(in the rows, 128 means zero)
which system made each run:
path 1, N (8 x 22):
[[121 167 133  84 145 147 150  60 178 116 139 148 152 117 124 153  58 103
  127 109 111 124]
 [120 119 120  85 144 136 109 114 156 142 130 101 134 152 149 119 143  58
  149  39 110 127]
 [129 111 134 167 107  95 127 173 116 117  98 104 122 150 149  74 206 120
  130  74 114 147]
 [121 121 145 178 104  88 154 139 138 126 126 142 102 133  97 119 185 191
   99 183 107 149]
 [132 137 141 107 116 152 139 105 162 147 144  98  99 105  87 161  90 156
  126 221 109 130]
 [135 173 129  82 114 169 136 116 148 108 133  91 154  94 140 130  40  87
  141 120 119 133]
 [113 147 125 118 130 123 144 126 156 114 132 150 164 145 148 108 112  89
  109  18 124 132]
 [123  89 141 151 145  94 131 128 155 155 100 132  99 179 124 102 206 130
  132  67 117 120]]
path 2, N (8 x 22):
[[120 153 127 161 140 117 159  41 144 113 107 200 153 137 141 138 110 143
  147 147 113 124]
 [121 129 102  76 143 145  77  96 144 162 171 124 122 147 128 184 164  86
  163 127  93 125]
 [148 133 121 116 102 140  94 223  92 118 125  70 129 112 148 105 144 107
  137  94 139 134]
 [126 135 144 175 123  89 170 163 114  94 114 174 139 117 116  97 122 186
   69 114 157 132]
 [119  92 139 122 173 124 148  50 161 163 127 156  96 145  90 154 118 156
  122 175 135 105]
 [140 128 114  93 131 165  97  89 113 126 118  70 128 111 159 132 111  69
  193 164 113 131]
 [111 166  99 141  84 130 121 175  96  94 161 140 183 116 166 117 129  95
  115  81 120 162]
 [119 108 132 158 130 116 140 176 153 174 142 180 114 169  93 139 144 172
   87  76 147 108]]
path 3, L (8 x 22):
[[120  82 123 203 114 129 153 171  87 152 117 154 128 145 127  99 109 165
  104 143 183 119]
 [154 177 156 160  97 132 168 182 139  96  90 133 139 100 122 100  76 177
  112 125 136 124]
 [148 187 138  71 148 138 129 127 150 100 147 156 141  87 101 175  68 158
  105 139 131 111]
 [140 117 109  88 167 167  86 137 119 173 150 158 128 141 121 182  91 121
  147 110 165  81]
 [151  92 117 139 139 157  97 168  66 146  99  93 121 122 157 108 110 110
  169 136 180 103]
 [140 103 141 159 134 109 149 138  77  95 100 115 116  92 123  95 113 172
  106 199 171 129]
 [132 150 141 173 124 120 169 128 142 127 118 201 134 127 103 141  91 201
   99 151 144 111]
 [143 193 119 123 108 166 128 167 141 125 137 171 169 120 137 157  60 135
  136  84 133 110]]
path 4, R (8 x 22):
[[118  51 123  97 188 110 110 122  92 142 140 120 104 132 114 121 143 118
   94 116 186 111]
 [124 103 146 163 110  92 155 131 120  96  86  73 115 126 145  53 174 117
  121 120 117 158]
 [119 183 137 172  81 137 178  94 179 120 115 157 152 133 130 124  97 140
  142 138  79 147]
 [130 135 111 111 122 181 112 139 140 180 168 146 125 130 101 187  66 142
  136 167 141 102]
 [142 102 105 104 147 123  67 188  55 124 145 113 121 117 141 139 172 122
  130 132 163 120]
 [130 133 140 142 152  75 139 126 114  76  91 155 145 132 155  84 175 127
  113  54 132 133]
 [132 131 163 134 141 135 180  62 196 137  84 121 114 138 114 106  80 131
  138 118 115 114]
 [123 117 114 128 103 164 119  97 126 160 153  93 111 119 119 156 110 121
  161 231 108 140]]
path 5, X (8 x 22):
[[101 140  99  80 120 140 119 132 105 100 195 120 166  96 136 143  85  84
   85 116 139 155]
 [129  90 130 129 130 117 117 203 102 129 119  89 122 137 137  82 153 109
  103  56 163 128]
 [154 117 153 168 155 109 135 110 143 142  52 155 107 162 137 103 166 156
  173 101 128  95]
 [138 145 124 113 153 150 124  50 140 140 126 163 126 120 121 177  93 142
  165 197 121 107]
 [105 119 100 113 101 148 121 141  87 120 189  98 144  93 125 140  94 109
   97 194 140 161]
 [108 112 124 166  98  97 147 197 105 107 140 127 142 132 133  80 158 133
   72  75 143 156]
 [159 155 159 131 158 108 141 135 166 119  70 168 125 145 123 117 133 160
  135  51 130  91]
 [161 151 135  82 162 159 104  69 135 122  94 114 123 108 143 154  91 110
  192 160 122  98]]
path 6, L (8 x 22):
[[123 125 123 143 137  88 109 123 133 123 115 153 131 165 150 117 221 110
  145  58  98 135]
 [103 117 127 120 132  96 148  87 130  85 121 103 149 127 160  76 153  70
  112  70 111 162]
 [ 87  94 137 118 121 117 169  64 183 141 149  88 111 141 106 104 127  93
   95 128  98 159]
 [117 135 132 142  91 142 134  95 192 172 131 102 107 163 119 138 159 110
  168 142  59 143]
 [126 158 110 121  95 117  91 124 124 113 148 112 135 130 152 144 207  98
  166 142  62 164]
 [ 99 102 113 117 138  77 109 126 112 113 166 134 126 141 130 124 223 110
   92  98 110 160]
 [109  96 144 144 138  92 154 109 163 130 105 121 118 165 130  80 176 107
  111  49 114 138]
 [113 142 143 121 116 121 164  60 179 105 105  84 133 127 141  89 122  81
  143 109  80 156]]
path 7, Q (8 x 22):
[[110 110  90 132  97 154  82 160 113 178 174 116 131 164 145 156 174  85
  158 115 106 141]
 [140 102 134 183 125 106 131 203  97 136 102 153 116 147 124 100 165 177
  108  99 166 112]
 [153 161 177 118 131  98 166 117 168  82  79  99 106  95 106 100 125 171
  112 150 106 132]
 [110 128 125  66 146 135 120  61 181 149 173 117 112 132  99 173 130 104
  122 147  90 135]
 [114  76  98 122 138 168 105 161  97 183 165 126 129 146 125 145  88 104
  121 114 183 107]
 [139 136 135 170  79 136 145 203 107 110  96  81 139 118 152  67 116 121
  131  99 136 144]
 [130 165 149 148 106  97 149 110 191 120 104 140 120 151 122 120 188 145
  139 101  60 144]
 [145 115 140 104 175 134 110  96 153 171 126 165  93 144  89 183 133 170
  141 162 137  85]]
path 8, D (8 x 22):
[[ 97 149 122  99 101 147 148  92 187 136 166 103 146 138 128 132 101  70
  119  88  80 157]
 [122 139 107 135 128 141 101 108 150 165 129 163 145 176 156 148 163  88
  178  60  97 116]
 [144  83 114 151 144 123  82 148  83 155 101 118 107 157 155 117 199 118
  178 124 142 111]
 [119  64 137 153 119 110 133 156 108 149 131  79  82 131 100 100 170 152
  101 183 142 143]
 [112 108 150 106 121 140 163 118 188 162 153  90  91 127  68 134  88 147
   84 160 122 131]
 [124 152 133  60 141 156 126  78 188 139 146 100 129 126 120 153  87  81
  142 100  94 127]
 [111 129 100 107 135 124  96 101 124 127 147 131 155 152 168 131 172  56
  159  61 101 141]
 [117  79 106 184 116 125 108 168  96 170 124 141 124 177 150 109 190 116
  147  91 143 124]]
path 9, D (8 x 22):
[[ 94 157 115 111  80 135 145 162 156 119 192 112 154 119 116 133 112 102
   77  92  98 169]
 [146 170 138 141 116 143 130 151 180 151 101 160 138 163 135 137 127 130
  160  42 101 103]
 [160 113 139 136 168 108 104  96 104 114  59 125 114 138 163 106 179 121
  190 120 131 105]
 [101  57 115 157 143  94 135 104  74 122 143 126 116 126 127 103 164 133
   95 184 160 149]
 [107 108 121 139  98 164 152 157 140 170 175 121 120 125  90 144  60 148
   86 170 152 129]
 [150 195 140  81 102 166 121 136 183 129 132  90 128 108 118 158  90 117
  157 129  79 128]
 [131 162 129  88 151  89 104 101 146  92 127 147 141 133 146 140 197 106
  138  70  84 137]
 [119  72 115 155 166 106 119 140  88 139 115 165 133 160 146 101 158 121
  114  63 181 108]]
path 10, M (8 x 22):
[[141  86 166 114 168 103 139 107 174 155  90 101  70 150  90 114 168 155
  123 125 124 106]
 [140 170 156  82 152 131 156  55 178  94 103 116 130 100 120 132  79 121
  134 135 102 124]
 [ 90 134  94  97 113 162 127 101 140 143 195 127 161 130 136 155  78  66
  113 108 118 149]
 [117  88 114 139  87 163 110 180 130 186 148  62 105 154 124 118 140  93
  144 126 121 138]
 [151 151 152 127 105 103 118 141 153 110  96  78  98 123 126 112 208 139
  155 148  70 147]
 [123 143 132  79 170  93 114  65 160 114 150 168 119 130 107 173 176 140
  115 131  93 126]
 [118  84 131  74 174 151 131  88 146 160 152 110 106 125  96 148  69 113
  106 140 164 105]
 [116 126 139 119  94 151 160 131 147 115 122  45 131 107 134  78  73  82
  118 122 120 156]]
path 11, R (8 x 22):
[[128 117  96 109 137 177  85 133 123 184 150 139 138 160 146 165 111  83
  174  91 139 101]
 [132  83 121 124 159 101  84 135 114 155 125 133  98 165 129 137 228 126
  144 105 125 115]
 [125 123 161 138 143  66 161 111 158  99 106 138 102 129  98 105 188 174
   85 128 108 141]
 [129 158 158 115 111 130 179 111 168 100 124  99 122  87  94 116  62 154
   93 174 116 143]
 [125 155 101 105  95 177 113 141 100 118 164  97 159  92 147 146  61  91
  141 166 129 144]
 [115 121  86 127 125 147  86 156  88 143 162 153 165 150 167 141 140  76
  144  64 144 128]
 [135  98 139 133 158 109 117 137 155 161  97 142 106 178 127 115 186 125
  140  45 128 103]
 [147 128 167 121 146  97 143  88 178 128  89 111  81 131  97 125 179 165
  138 165  89 124]]
path 12, Q (8 x 22):
[[110 141 153 112  93 113 168 135 188 115 148  75 109 115  91 106 129 132
   77 130  86 165]
 [114 130 129 103 130 154 136 126 197 185 163 148 118 161  91 166 100 126
  111  80 115 109]
 [163 122 132 115 126 178 101 194 129 173 106  89 108 132 124 134  89 126
  164 110 157  89]
 [140 118 141 131  96 118 113 181 134 128 108  50  99 132 132  91 193 114
  143 119  97 150]
 [110  92 150 149 134  91 155 122 178 160 129 137  88 167  86 118 186 162
   91 112 109 130]
 [140 115 156 115 140 152 156 129 171 161 121 116  93 121  75 142  62 172
  108 165 150 100]
 [127 143 124  81  89 169 112 171 151 145 166  52 118 108 111 143  98  96
  126 141 104 146]
 [114 111 117 130 109 129 111 195 148 168 156 121 123 169 122 125 172 107
  111  43 119 131]]
path 13, M (8 x 22):
[[107 148 126 187  65 158 174 125 179 160 127 131 142 156 130 112  92 118
  142 115  91 145]
 [149 187 116 126  82 159  96 185 148 155 151 138 131 133 122 180 141 147
  164 141  85 126]
 [149 131 120  68 152 110  67 177  90 110 153 108 110 103 118 162 185 139
  119 144 132 124]
 [122  71 144  97 187  78 130  98 109  99 112 104 105 120 121  93 169 119
   91 109 158 128]
 [113 106 148 149 148 122 183  45 169 130  88 137 128 146 131  88  90 112
  131 102 130 123]
 [119 167 115 152  87 180 153  97 164 155 138 143 156 136 137 149  55 110
  162 146 101 132]
 [125 154  98 123  73 163  94 197 112 149 186 107 138 120 128 164 128 120
  133 158 109 148]
 [138 109 132 111 127  96  92 198 106 122 138  92  98 126 114 123 216 146
  106 119 123 137]]
path 14, X (8 x 22):
[[135  82 132 137 171 115 119  65 106 144 108 141  95 132 118 141 154 153
  150 207 144 109]
 [103 108 125 154 113 127 168 100 118 127 159 138 127 108 101 129  84 158
   82 213 146 147]
 [114 157 127 157  83 133 171 180 121  99 146 136 163 104 126 100  68 140
   73 106 144 151]
 [152 174 132 124 129 127 121 174 120  93  97 148 165 123 162 108 115 116
  139  34 137 115]
 [161 125 125  88 188 127  79 102 103 121  90 137 127 131 159 142 151 104
  183  93 145  90]
 [128  63 118 118 173 124 101  77  88 148 126 116  97 129 126 139 151 124
  147 199 156 115]
 [100  82 128 180 114 116 168 118 108 140 147 137 115 127 102 111 115 164
   83 202 155 144]
 [121 167 138 171  91 126 181 165 141 106 130 164 156 112 114 111  72 171
   80 119 137 138]]

runs to name:
path 15 (2 x 22):
[[127  97 139 124 122 119 124 120 135 148 138  83  77 121  90 138 166 157
  123 221 110 142]
 [120 145 161  91 133  92 164 119 179  95 143 109 107 102  79 125 133 160
   62 135 104 148]]
	M
path 16 (2 x 22):
[[113  82 109 192 132 115 123 144  99 162 119 177 135 180 151 109 172 127
  136  78 154 117]
 [163 144 144 133 157 131 116 143 139 154 104 184 105 135  98 173 124 201
  143 153 145  79]]
	X
path 17 (2 x 22):
[[124 163 152 150 133 101 186  99 154  83 101 174 154 115 124 101  88 156
   91  95 130 131]
 [137 152 120 148 152 143 142  73 107 106  98 190 168 119 160 133  67 128
  159 129 155 104]]
	D
path 18 (2 x 22):
[[152 183 113 124 103 139  87 189 115 114 121 140 157 131 166 139 159 110
  170  69 105 126]
 [143 100 104 120 166 114  66 121  70 132 124 148 122 140 156 150 202 119
  169 140 141 112]]
	M
path 19 (2 x 22):
[[120 102 100 199  81 158 123 169  80 157 123 120 144 149 164 101 126 108
  163 141 145 137]
 [143 175 118 182 105 131 127 158 118 133 124 211 149 137 131 160 130 186
  143 146 125 113]]
	N
path 20 (2 x 22):
[[108 167 120 100  88 120 127 110 151  99 174  96 137 106 122 145 156 105
  117 164  61 179]
 [103  94 122  94 138 119 111 138 166 177 184 123  98 161  86 162 173 123
   92 106 111 130]]
	M
path 21 (2 x 22):
[[148 123 126 185 117  98 111 175  75 109  91 146 127 134 152 101 199 160
  148 134 136 129]
 [120 149 139 143 136  79 166 127 112  60 118 167 157 103 136  92 128 151
   73  96 141 146]]
	L
path 22 (2 x 22):
[[148 200 132 124  95 123 121 156 141 102 143 152 133 100 110 169 142 182
  127 180  86 138]
 [137 148 142  49 149 139 125 149 162 124 164 110 114  96  83 164  80 143
   81 123 137 116]]
	N
path 23 (2 x 22):
[[103 114 125 145  72 152 141 165 179 187 164  90 108 162 101 129 138 114
  117 116  90 148]
 [161 168 152  91 113 131 102 169 178 138 113  85  94 128 109 150 173 144
  157 125  75 122]]
	M
path 24 (2 x 22):
[[ 97  39 136 146 143 112 157 105 129 159 130  92  94 150 105  86 137 117
   91 134 156 136]
 [127 142 139 187  59 123 156 164 138 121 111  84 120 125 130  88 154 141
  134 165  89 165]]
	R
path 25 (2 x 22):
[[142 144 142 139 116 128 154 109 108  87 107 104 125  77 122 114  87 159
  123 222 134 140]
 [ 98 149 108 103 122 154 150  74 147 125 180 153 163 114 125 160  55 101
  104 141 122 142]]
	N
path 26 (2 x 22):
[[143 172 142  96 131 148 135 157 186 149 145 162 126 130  88 175  82 164
  109  95 121  99]
 [160 171 134  89 102 150 100 159 122  97 109  52 126  91 148 121 126 100
  172 145  97 140]]
	X
path 27 (2 x 22):
[[ 93  53 113 168 147 137 153  83 117 179 145 158 120 162 114 123 101 127
  110 153 170 117]
 [137 136 129 180  89 159 151 188 122 156 128 147 127 125 110 132  74 182
  115 168 154 114]]
	X
path 28 (2 x 22):
[[130 129 128 122 153 113 117 132 140 154 159 195 110 140  84 188 150 192
   99 157 135 104]
 [153 134 138  67 156 139 116 167 103  98 134  94 122  73 110 135  72 140
   97 144 173 112]]
	Q
path 29 (2 x 22):
[[ 93  82 137 109 158  92 153  47 160 131 148 120 104 141 101 120 160 116
   89 142 111 148]
 [108 120 124 177  99 139 145  87 179 178 115 138 125 183 138 120 152 104
  171 104  82 134]]
	L
path 30 (2 x 22):
[[107 113 107 153  90 125 118 107 110 124 131  84 137 139 168  97 181  69
  165 139  87 170]
 [105 104 117 200 120 100 149 121 123 157 138 204 130 170 120 134 172 169
  110 133 133 129]]
	Q
path 31 (2 x 22):
[[130 116 144 128 123 155 167 100 129 118 106  78 124  94 123  94  39 121
  124 178 152 131]
 [131 140 129 143 107 157 136 118 148 164 147 142 111 122  93 172  93 174
  135 220 119 120]]
	L
path 32 (2 x 22):
[[143 133 140 103  94 166 127 175 142 142 133  43 102  99 105 123  86 127
  129 173 123 136]
 [162 138 143 108 151 117  97 132 127 133 118 136  89 115  96 172 169 187
  146 202 118 106]]
	L
path 33 (2 x 22):
[[130 138 148 158 155 114 176  58 150 111  84 185 140 130 128 114  86 157
  129 130 140 108]
 [131 134 104 124 154 148 116  71  76 107 130 163 161 103 160 149  78 110
  157 174 158 118]]
	D
path 34 (2 x 22):
[[100 109 102 174  80 124 122 120 109 149 160 119 123 144 136 132 184 120
  143 196  91 170]
 [131 119 129 115 129 137 108 169 156 184 165 150  93 149  76 184 147 176
  109 150 125 107]]
	D
path 35 (2 x 22):
[[125 108 139 199  72 139 156 192 143 167 110 102 106 153 113  92 135 157
  124 135 123 136]
 [162 205 157 116 108 106 136 153 150  70  98 120 130  89 122 128 143 169
  131 146  87 139]]
	L
path 36 (2 x 22):
[[145  97 137 109 165 100 105 166  89 102  95  96 121 124 148  83 164 107
  122  62 163 118]
 [102  77 138 195 102 111 183 123 123 129 105 104 122 142 130  56 126 127
   99 128 144 153]]
	D
path 37 (2 x 22):
[[112 138 106 156  82 156 132 199 125 166 184 162 143 139 107 159  97 155
   94 129 141 130]
 [179 190 156 105 113 153 115 179 164 125  85 100 115 112 122 139 113 155
  168 117 102 104]]
	D
path 38 (2 x 22):
[[121 140 104 107 131 168 125 145 114 143 173 165 159 113 121 168  43 128
  104 126 168 111]
 [154 201 122 114  85 154 108 179 119  93 119 100 160  98 161 127 108 106
  162 110 100 140]]
	D
path 39 (2 x 22):
[[141 128 147  68 156 148 135 154 154 138 145 114 109 102  82 152  61 153
   84 123 162 101]
 [129 168 138  81 119 139 142 110 153  83 119  77 153  98 149 103  87  73
  130  83 102 148]]
	D
path 40 (2 x 22):
[[142  87 115 110 126 150  75 182  99 171 138  74  93 137 124 139 163 114
  156 149 140 117]
 [132 150 125 144 128  72 113 143 102  80 121 163 141 128 149 120 221 143
  121 102 105 149]]
	R
path 41 (2 x 22):
[[139 200 107 132  92 149 110 114 119 100 135 149 167 108 162 159 121 116
  179 157  84 143]
 [102 115  93  94 128 118  94 167  91 127 210 141 141 121 119 162 156 116
   78 124 140 148]]
	L
